In the data rows, zero lies at 7.5, halfway between 7 and 8.
Here are some points, each followed by its number:
array([13,  8,  6, 11,  9,  5,  7,  9,  9,  6,  6,  7,  5,  9,  8,  8]) 0
array([ 7,  8,  9,  4,  5,  6,  7,  9,  8,  9,  7,  9, 11,  9,  8,  7]) 1
array([11,  8,  3, 13,  4,  5,  6,  7,  9, 15,  3,  6, 12,  8,  8,  8]) 2
array([ 7,  7, 14,  9,  4,  9,  5,  7,  9,  7,  8, 10,  8, 10,  8,  7]) 3
array([ 7, 12,  3,  5,  9,  7,  7, 10,  5,  9,  5,  5, 10,  6,  5,  6]) 4
array([ 4, 11,  4,  5,  8,  7,  5,  8,  5,  9,  9, 13, 11,  5,  9,  9]) 5
array([11, 11,  3,  7,  7,  9,  6, 14,  6, 15,  2,  1, 14,  3,  5,  6]) 6
array([ 5,  6,  1, 13,  7,  7,  8,  7,  9, 11,  8,  6,  9,  8,  9,  7]) 7
array([13, 12, 12,  7,  8,  9,  7,  9,  3,  9,  3,  4, 12,  7,  4,  8]) 8
array([ 7,  7, 10,  8,  8,  7,  8, 10,  7,  9,  6,  4,  8,  9,  8,  4]) 9
array([ 9, 12,  6,  7,  6,  7,  5,  8,  2, 15,  1,  1, 14,  2,  7, 10]) 10
array([ 3,  4,  7,  6,  8,  4,  8, 12, 10,  6,  9, 12,  9, 12, 12,  5]) 11
array([10, 10, 10,  5,  7, 11,  7,  7,  7,  8,  7,  3,  7,  4,  4,  9]) 12
array([9, 7, 5, 4, 9, 4, 7, 8, 8, 6, 7, 9, 9, 9, 8, 9]) 13
array([ 6,  5,  6, 12,  4,  8,  9,  6,  8,  6,  8, 10,  7, 11, 12,  6]) 14
array([ 3,  6,  4,  6, 10,  6,  8, 10, 11,  3,  8,  8,  7,  5,  9,  6]) 15
array([15,  7,  6, 14,  8,  2,  8,  9,  8,  9,  3,  8,  9,  8, 10, 11]) 16
array([10, 10,  9,  9,  9,  8,  8,  8,  7,  5,  7, 10,  8,  6,  6,  8]) 17
array([ 8, 10, 12,  8,  8,  8,  8, 11,  7,  8,  5,  7, 10,  7,  7,  6]) 18
array([ 6,  7, 11,  9,  8,  7,  7, 11,  7,  9,  6,  2,  8, 10,  8,  3]) 19
array([ 7,  8, 10,  4, 10,  8,  9,  6,  7,  7,  9,  3,  4,  4,  3,  7]) 20
array([ 3,  5,  9, 10,  5,  6,  6,  7,  5,  7, 10,  8,  6,  7,  8,  6]) 21
array([ 7,  8,  5,  8,  9, 10,  7,  5,  8,  2, 10,  9,  4,  4,  8, 10]) 22
array([12,  6,  7,  4, 10,  3, 10,  8,  7, 10,  4,  2,  8, 10,  9,  6]) 23
array([ 8, 14,  0,  6,  9, 11,  8,  5,  7,  8,  9,  7,  8,  3,  2,  8]) 24
array([ 6,  8,  1,  8, 11, 12,  7,  2,  8,  0, 12, 11,  1,  0,  7, 12]) 25
array([ 1,  9,  6, 12,  7, 12,  8,  7,  6,  8,  8,  7,  8,  5,  8,  4]) 26
array([7, 7, 7, 7, 8, 6, 6, 7, 5, 6, 8, 9, 7, 7, 7, 9]) 27
array([10,  6,  6,  1, 11,  5, 10,  8,  6,  8,  7,  5,  6,  7,  6,  9]) 28
array([ 6,  7, 15,  8,  3,  8,  6,  3,  7,  9, 11, 11,  7,  9,  8, 10]) 29
array([15,  4, 15,  7,  6,  6,  3,  2, 13,  0, 12,  9,  0, 10,  5, 15]) 30
array([ 4,  7, 12,  4,  7, 10,  9,  5,  6,  8,  8,  9, 10,  8, 10,  8]) 31
array([ 3,  6, 12, 10,  7, 12, 11,  4, 13,  5, 11, 11,  5,  8, 10, 10]) 32
array([10,  7,  8,  7,  9,  6,  8,  8,  7,  8,  9,  3,  4,  5,  6,  9]) 33
array([ 7,  8,  5,  4, 12,  4,  8, 11,  7, 12,  3,  3, 10,  6,  5,  6]) 34
array([ 9,  9,  8,  7,  9,  5,  6, 11,  7,  5,  7, 11,  8,  9,  6,  5]) 35
array([11,  6,  7,  4, 10,  4,  9,  8,  7,  9,  5,  2,  8, 10,  9,  7]) 36
array([ 3,  5, 15,  2,  8,  1,  8, 13, 11, 12,  8, 11, 11, 13,  8,  2]) 37
New points follow, each followed by the numbers of its two nearest points above by angle, smallest number first.
array([ 7, 12,  2,  4,  8,  7,  7, 10,  5, 10,  4,  5, 11,  6,  5,  6]) 4 6
array([ 6,  7,  1, 13,  7,  7,  8,  7,  9, 12,  7,  6,  9,  7,  9,  6]) 2 7
array([ 5,  5, 13,  6, 11,  6,  6, 11, 10,  8,  7,  8,  7, 10,  8,  5]) 11 37
array([10,  7,  8,  8,  9,  5,  9,  8,  7,  8,  9,  3,  4,  6,  6,  9]) 20 33
array([ 8,  5,  8, 10,  7,  7,  5,  9, 10,  4, 10,  7,  4,  8,  8,  8]) 0 30
array([ 0,  6,  5,  4, 10,  9,  6, 11, 10,  3, 11,  3,  4,  8,  6,  4]) 15 20
array([ 6,  7,  2, 10,  7,  7,  8,  7,  9, 10,  8,  6,  8,  8,  9,  7]) 2 7
array([ 6,  7,  2, 12,  8,  7,  8,  7,  9, 10,  7,  6,  9,  8,  9,  7]) 2 7
array([12, 10, 11,  4,  9,  3,  2, 11,  7,  4,  5, 15,  4,  8,  8, 10]) 27 35
array([11, 10,  9,  7,  8,  5,  7,  6,  6,  7,  6,  7,  8,  9,  7,  7]) 8 23
array([2, 5, 3, 6, 7, 8, 7, 8, 9, 8, 7, 8, 9, 6, 8, 7]) 7 15
array([ 9,  4, 11, 11, 11, 11,  9,  5, 10, 11,  9,  1,  4,  4,  5, 11]) 20 33
array([11,  6,  5,  0, 12,  4, 10,  8,  7,  7,  7,  5,  6,  7,  4, 10]) 28 36
array([5, 7, 9, 7, 6, 8, 6, 8, 6, 7, 8, 7, 7, 8, 7, 6]) 3 21
array([11, 10,  8,  8,  9,  8,  8,  8,  7,  5,  7, 11,  7,  7,  6,  8]) 17 35
array([ 9,  5,  8, 10, 11, 11,  9,  5, 10, 10,  8,  3,  4,  4,  5, 11]) 20 33
array([10,  9,  3,  9,  6,  7,  7,  6,  7,  8,  9,  7,  7,  7,  5,  6]) 7 24
array([ 8, 11,  4,  6,  8, 10,  7,  7,  8,  8,  8,  7,  8,  5,  4,  8]) 4 24
array([ 6,  4, 11,  7,  1,  8,  6,  4,  6, 10, 11,  9,  9, 10,  7,  9]) 3 29
array([ 6,  7,  2, 12,  8,  7,  8,  7,  9, 11,  8,  6,  9,  7,  9,  7]) 2 7
array([ 7, 15,  0,  5,  9, 11,  7,  5,  7,  7,  9,  7,  9,  3,  1,  8]) 4 24
array([ 9,  8,  7,  8,  6, 10,  7,  6,  6,  7,  8,  5,  6,  6,  5,  9]) 12 33
array([ 8, 10,  0,  8,  8,  7, 11,  8,  8,  9,  3,  7, 11,  8,  6,  4]) 4 6
array([ 9,  6, 10,  9,  6,  6,  7,  7,  8,  9,  7,  8,  7,  9,  7,  7]) 3 29
array([11,  6, 15, 11,  5, 14,  9,  5,  9,  7,  7,  5,  6,  9,  7,  8]) 3 29
array([ 4,  3, 11,  3,  6,  7, 10,  5,  5,  6,  6,  5,  7, 10,  7,  7]) 20 31
array([ 8, 13,  1,  5,  9, 11,  7,  6,  7,  8,  8,  7,  8,  3,  3,  8]) 4 24
array([ 7,  7,  9,  6,  5,  8, 11,  7,  8, 12,  5, 10, 14,  9, 10,  5]) 1 31
array([13,  8,  4, 11,  2,  7,  7,  6,  8, 10,  5,  7, 11,  9,  8,  9]) 2 16
array([9, 7, 5, 4, 9, 4, 7, 8, 8, 7, 7, 9, 9, 9, 7, 9]) 13 28
array([ 2,  6, 15,  3,  7,  1,  9, 12, 10, 11,  7, 11, 10, 12,  8,  3]) 1 37
array([10,  9,  8,  9,  9,  8,  8,  8,  8,  6,  7,  9,  7,  7,  6,  7]) 0 17
array([11,  7,  8,  6, 10,  6,  9,  8,  7,  8,  9,  2,  4,  4,  5,  9]) 20 33
array([ 6,  7,  3, 12,  7,  7,  8,  7,  8, 11,  8,  5,  9,  8,  9,  7]) 2 7
array([13,  6,  5, 10,  7,  7,  9,  6, 10,  7,  8,  9,  7, 13,  8,  7]) 0 16
array([12,  9,  6,  4,  8, 15,  7,  8,  9,  4,  6,  0,  9,  7,  3,  8]) 8 12
array([ 4,  7, 14,  3,  8,  2,  8, 11, 10, 10,  7, 10, 10, 11,  7,  3]) 1 37
array([ 6,  4, 13,  6,  0,  9,  6,  3,  5, 11, 12,  9, 10, 11,  8, 10]) 3 29
array([11,  5,  5,  3, 13,  4, 10,  8,  7,  7,  7,  4,  4,  7,  5, 10]) 28 33
array([ 7, 11,  4,  6,  9,  7,  7,  9,  6,  9,  6,  6,  9,  6,  6,  7]) 4 6
array([ 6,  4, 12,  7,  0,  8,  6,  3,  6, 11, 11,  9, 10, 11,  8,  9]) 3 29
array([10,  8, 10, 11,  4, 12,  8,  3,  4,  5,  8,  9,  8,  6,  8,  9]) 17 29
array([11,  6,  6,  0, 12,  4, 10,  8,  7,  8,  7,  5,  6,  7,  5, 10]) 28 36
array([ 8,  6,  8, 10, 10, 10,  8,  6,  9, 10,  9,  4,  5,  5,  6, 10]) 20 33
array([ 9,  7, 11,  6,  6, 10,  7,  6,  6,  8,  9,  4,  7,  5,  5,  9]) 12 20
array([ 1,  7, 15,  2,  6, 13, 11,  2,  2,  8,  9, 10, 12, 10, 12,  9]) 29 31
